128 stands for zero in the data rows.
Here are some points, one per row:
[ 86 115 128 103  70 113 150  95 129  95 182 112 173 178 113 147 156 162
 130 130 109 188 154  97 132 126 105 130 165 127 121 160 109 120 176 219
 101 167  77 192 133  99  85 125 134 156  76 133]
[103  92 122 181 107 194  89  87 184 147 101 132 129 162 171 157 176 133
 164 161 123 131 106 142 175 152 172 120 149 137 109  91  88 117 153  86
 123 140 175 110 181 144 120 165 111 194  39 134]
[117 121 102 164  88  92 169 132 121 105 103  67 144 147 134 173 119 171
 114 136  92  72 139 120 117 134 149 104 129 132 153  87 118 156 211 116
 101 127  94 125 115 170 182  99 106 122 178  89]
[154 122 100 115  98 180 142 171 129 106 134 204  91 136 123 119 169 143
 133 219  90  82 117 156  99 107 146 176 116  90 150  66 146 111 126 175
 134 176 168 109 167 124 176 164 183 113 155 135]
[148  98 173 104 108 152 137 177 113 112 113 143 136 132 147 179 107 134
  51 122 153 121 118 203  90  95 111 115 139 156 144 152 121 120  88 135
  54  97  68  69 141 154  73 139 141 145 112 124]
[ 65 110 114  93 112 140 126 141 139 184 184 130 168 116 170 112 112 122
 135 175 128 171 163 142 140 118 179 122 119 126 161 140  88 159 140 140
 149  60  56 160 132 135 106 132 147 126 184 103]
[121 138 142 133 118  84 102 175 114 143 168 135 143 142  77 161 165  95
  88 100 113 183 165  82 119 146 143 100 175 153 137 112 150 160 119 109
  86  95 187 125 157 117 148 123 106 129 174 172]
[119  75  67  89 178 151  52 139 125  80  89  96 171 107 125 124 152 104
 107 140 121 131 100 123 167  87 117 113 107 116 144 130 149 168 136 133
  99 142  95 131 103  80 122  94 133 103 117 168]
[151 136 103 116 151 138  76  76 135 138 156 155 117 205 150 125 131 108
 113 151 163  82 163 111 107 148  90 108 121 100  94 115 185 113 166 106
 139 114 126  70 101 124 107 145 114 103 121 115]
[110 120 177 142 186 181 197 160 125 175 121 112 141  93  72 139 141 137
 147 138 121  95 104  77 125 143 102 137 104 131 114  99 159 162 155 157
 179 148 134  91 170 140  76 110  87 105 133 152]
[ 81 181 155  41 139  88  91 101 134 143  77 158 184 132 126 184 135 151
  74 114 145 106 125  80 126 103 169 157 121 114 116 124 103 107 123 128
 176 125 187  83 110 148 129 137 181 135 112 102]
[115  79 113  85  94 162 134  84 136 131 155 142  82 124  87  95 137 159
 146  64 146 130 140 111 142 101 114 129 149 153  99 138  88 155 109 113
 137  83 143 122  91 199 126 169 137  67 139 105]
[140 126 142  78 142  91 177 166 104 121  97 130  69 150 220  90 117 115
 117  74  98 126 160 112 194 144 149  95  91 140 172 118 112 119 137 127
 157 175 152 113 154 122 114 105 134  57  86 100]
[150 117 119 121 110 170 101 168  92 118 123  70  74 174  77 154 118 137
 161 126 160 173  40 110 162 170 204 121 107 132 147 140 171 150 109 108
 188 144 102  94 137 152 161 128 150 143 155 136]
[108 158 107 131 158 153 133 188 129 104 111 119  72 136 117 117 113 123
 145 117 140 113 225 163 167 108 102 162 148 119 141 153 167 145 132 113
 159  95 145 179  96 112 113 135 117 169 119  72]
[128 130 128 143 176 154 135 143  94 130 151  64 187  97 128  62 172  89
 127 156 119 172 155 165  72 149 142 111 126 147  93 113 108 161 121 120
 110 136 153 129 116 166 161 134 133 120  65  82]
[145 168 107 184 110 101 112  97  73 140 125 157 155 103 147 126  81 183
 135 133 197 113  91 119 112 147 113 127 113 123 203 188 115 211 141 145
 120 107 163 153 131 108 123 167 142 123  59 178]
[118 137 134 109 116  81 116 177 167 113 149 104 118  63 173 175  91 121
 143 160  85 110  98  67 114 130  87 113 178 151 136 181 139  90 100 105
 167 148  72 158 107 147 163 163 131 124  93  91]
[138 184  64  92 127 115  77  96 127 141 153 115 106  34  98  87 138 147
 143 100 128  85 138 173 120 159 141 121 180 188 177 150 110  78 135 181
 129 149 110  88 174 133  95  89 100 170 134 150]
[ 91 127 119 143 119 125 178 158 124 103 174 182  99 126 134  74 124 122
  51  87 160  94  61 158 152 153 133  88 140  72 136  74 143 102 103 128
 119  92 129 163 119  99 113 158 131 164  98 117]
[ 86 149 132 133 126 139  77 150 200 159 109 173 123 128 108  82  80 185
  75 142 138 195 144  98 130 201  89 162 148 144 114 159 131 135 129 164
  83 144  91 140 100 164 157  56 133 104 129 119]
[169 136 144 179 127 134  74 155  75 156 128 103 155 168 120  95 119 158
 120 103  74  96 117  53 140 110 130 176 117 151 118  57  95  48  97 113
 116 101 109 152 114 118 115 150 110 106 114 124]
[120 174 117 151 126 166 200 104 144  63 116 138 141 126 162 144 170 103
 155  91 110 124 117 113 124 213 124 170 137 116 107 153 114 120 110  93
 109  62  86 130 137 116 116  75 202 102 140 177]
[181 104 168 114  93 130 180  97 173 145 142 103 157  65 135 111  92 121
 127 152 178 134 138  81 143 120 166 193 140 166 125 160 150 137 167 126
  74 165 130 124  60  74 137 148 122 141 157 119]
[155  91  69 133 175  79 157 121 126 171 129  83 120 120 139 180 135 183
 105 124 180 135 173 132 139 115 136 126 143  87 108 140 134 112  54 100
 100 122 107 132 163  93 116 134 154 105 136 123]
[129  54 154 140 137  64 118 131 173 110 112 126 105 155 113 149 124  61
 164 103 167 100 144 132  54 138 161 179 108 128 137 125 103 137 130 200
 157 108 140 149 126 114 143 115  90 120  81 128]
[ 97 101 132 117 172 104 132 162 106 178 160 165 145 161 185 107 139 131
 203  94 123  80  84 140 124 144 126 108 148 107  57 179 114 175 125 129
  91 144 113 107  96 108 144  91 114 180 156 124]
[141 131 134 132 131 126 127  80 117  89 127 150 139 116  87 123 111  94
 119 147 139 114 121 145 122 112 146 182 109 161 130  35 142 197  93  39
 142 217  96 152 131 151 139 107 141 168 152 129]
[175 137 165 128 139  65 140  79 116  66  95 145 122 109 124  87 121 158
 168 173  85 131  76 172 184 117 132 156 146 125 102 112 175 149  65 137
 150  60 143 100 158 114 140 138  33 102 103 119]
[119 147 110 134 127 139 148 132 104 134  79 139 144  93 152 104 113  67
 149  81 151 208 133 141 115 123 111 156 158  84 112 105 168  68 191 120
 147 162  89 131 145 165 149 193 100 103 160 173]
[143 169 169 149 166 119 121 102 151 138 111 116  94 156 119 145 101 114
 121  80 143 150 109 155 124  91  56  76 170 185 130  96  84 128 152 155
 188 109 132  98 150  59 125 151 168 110 164 118]
[169 127 123 122 140 170 106 139 126  79 181 124 135  81 180 202  82 131
 121 120 136 162 130 148 134 137 106 121  97 116  92 125 108 124 137 184
 127 134 182 200 121 179 113  94 108 118 174 107]
[138 116  89  54 152 156 163 104 157 170 128 133 112 155 115 107 112 152
 118  93  78 147 101 138  39  86 127 102 113 135 141 161 167 129 146 106
 109 120 157 202 180 107 161 120 110 144 131 174]
[111 142  94 159 153 120 165 133 115 139 126 183 131 126 108 190 184 118
 133 157 150 104 133 127 146 116 150 116  66 211 100 165 148  84 128 170
 140 122 122 149  69 154 181 132 103 129 121 132]
[ 98  97 171 191 104 108  96  75  85 159 133  77  78 130 175 126 138  83
 108 162  62 104 133 159 137 117 106 171 161 117 108 162 170 114 157 134
 125 117 161 127 126 138  96 114 186 136 137 160]
[ 97 158 152 153  98 122 137 151 107 100 113 129 154 163  96  94 100  97
 191 135 175 130 129 116 129  64 151 112 126 131 117 166 121  79 128  95
  73 124 173 145 217 122 105  88 159  93 157  89]
[151 121 125 132 181  87 139 160 153  90  99 133 113 131 123  88 141 163
 144 173 118 170 122 102 112 123  79  95  80 126 121 110  92 101 156  72
 106 115 159  93  89 130  79 142 153 190 158 142]
[154  76 174 124 123 127 103 119 132 105 175 147 191 134  62 142 125 141
 142 104 140 112 141 184 161 152 126  77 144  58 193 149 147  90 143  91
 173 162 124 125  72 112 144 117 140 102 127 124]
[154 193 126 109 106 127 143  94  98 186 116 116  72 138  74 155  91 106
 128 171 127 130 118 154 143 131 154  91 126  66 126  73  62 135 114 121
 106 136 133 105  77 114 130 107  87  87  93 148]
[158 166 121 181 102 116 100 148 178 137 134 108 154 133 128 101 146 123
 106  98  70 122 168 143 135  71 132 112  76 100  92 164 133 161  97 132
 158 159 121 111 136 155 115 166 160 150 136 184]
[116 124 160 148  64 185 128  80 117 145  70 131 107 101 154 119 171 103
 125 142 113 121 155 105  83 147  72 117  57 126 169 119 121 124  50 122
 148 145 144 115 143  86 148 126  56 193 175  75]
These points spread out most along one direction. Take the direction at right angles to it along which they spread out most. Go by this last direction. How far along it is each point below, from 0 to 99? 50 is the average, and the first point above lies past it. One standard deviation of the points above along it is 16.
[154 193 126 109 106 127 143  94  98 186 116 116  72 138  74 155  91 106
 128 171 127 130 118 154 143 131 154  91 126  66 126  73  62 135 114 121
 106 136 133 105  77 114 130 107  87  87  93 148] ~ 34
[138 116  89  54 152 156 163 104 157 170 128 133 112 155 115 107 112 152
 118  93  78 147 101 138  39  86 127 102 113 135 141 161 167 129 146 106
 109 120 157 202 180 107 161 120 110 144 131 174] ~ 52
[145 168 107 184 110 101 112  97  73 140 125 157 155 103 147 126  81 183
 135 133 197 113  91 119 112 147 113 127 113 123 203 188 115 211 141 145
 120 107 163 153 131 108 123 167 142 123  59 178] ~ 35
[117 121 102 164  88  92 169 132 121 105 103  67 144 147 134 173 119 171
 114 136  92  72 139 120 117 134 149 104 129 132 153  87 118 156 211 116
 101 127  94 125 115 170 182  99 106 122 178  89] ~ 68
[151 136 103 116 151 138  76  76 135 138 156 155 117 205 150 125 131 108
 113 151 163  82 163 111 107 148  90 108 121 100  94 115 185 113 166 106
 139 114 126  70 101 124 107 145 114 103 121 115] ~ 38
[116 124 160 148  64 185 128  80 117 145  70 131 107 101 154 119 171 103
 125 142 113 121 155 105  83 147  72 117  57 126 169 119 121 124  50 122
 148 145 144 115 143  86 148 126  56 193 175  75] ~ 75
[121 138 142 133 118  84 102 175 114 143 168 135 143 142  77 161 165  95
  88 100 113 183 165  82 119 146 143 100 175 153 137 112 150 160 119 109
  86  95 187 125 157 117 148 123 106 129 174 172] ~ 48
[ 86 115 128 103  70 113 150  95 129  95 182 112 173 178 113 147 156 162
 130 130 109 188 154  97 132 126 105 130 165 127 121 160 109 120 176 219
 101 167  77 192 133  99  85 125 134 156  76 133] ~ 61
[115  79 113  85  94 162 134  84 136 131 155 142  82 124  87  95 137 159
 146  64 146 130 140 111 142 101 114 129 149 153  99 138  88 155 109 113
 137  83 143 122  91 199 126 169 137  67 139 105] ~ 37
[103  92 122 181 107 194  89  87 184 147 101 132 129 162 171 157 176 133
 164 161 123 131 106 142 175 152 172 120 149 137 109  91  88 117 153  86
 123 140 175 110 181 144 120 165 111 194  39 134] ~ 67
[175 137 165 128 139  65 140  79 116  66  95 145 122 109 124  87 121 158
 168 173  85 131  76 172 184 117 132 156 146 125 102 112 175 149  65 137
 150  60 143 100 158 114 140 138  33 102 103 119] ~ 33
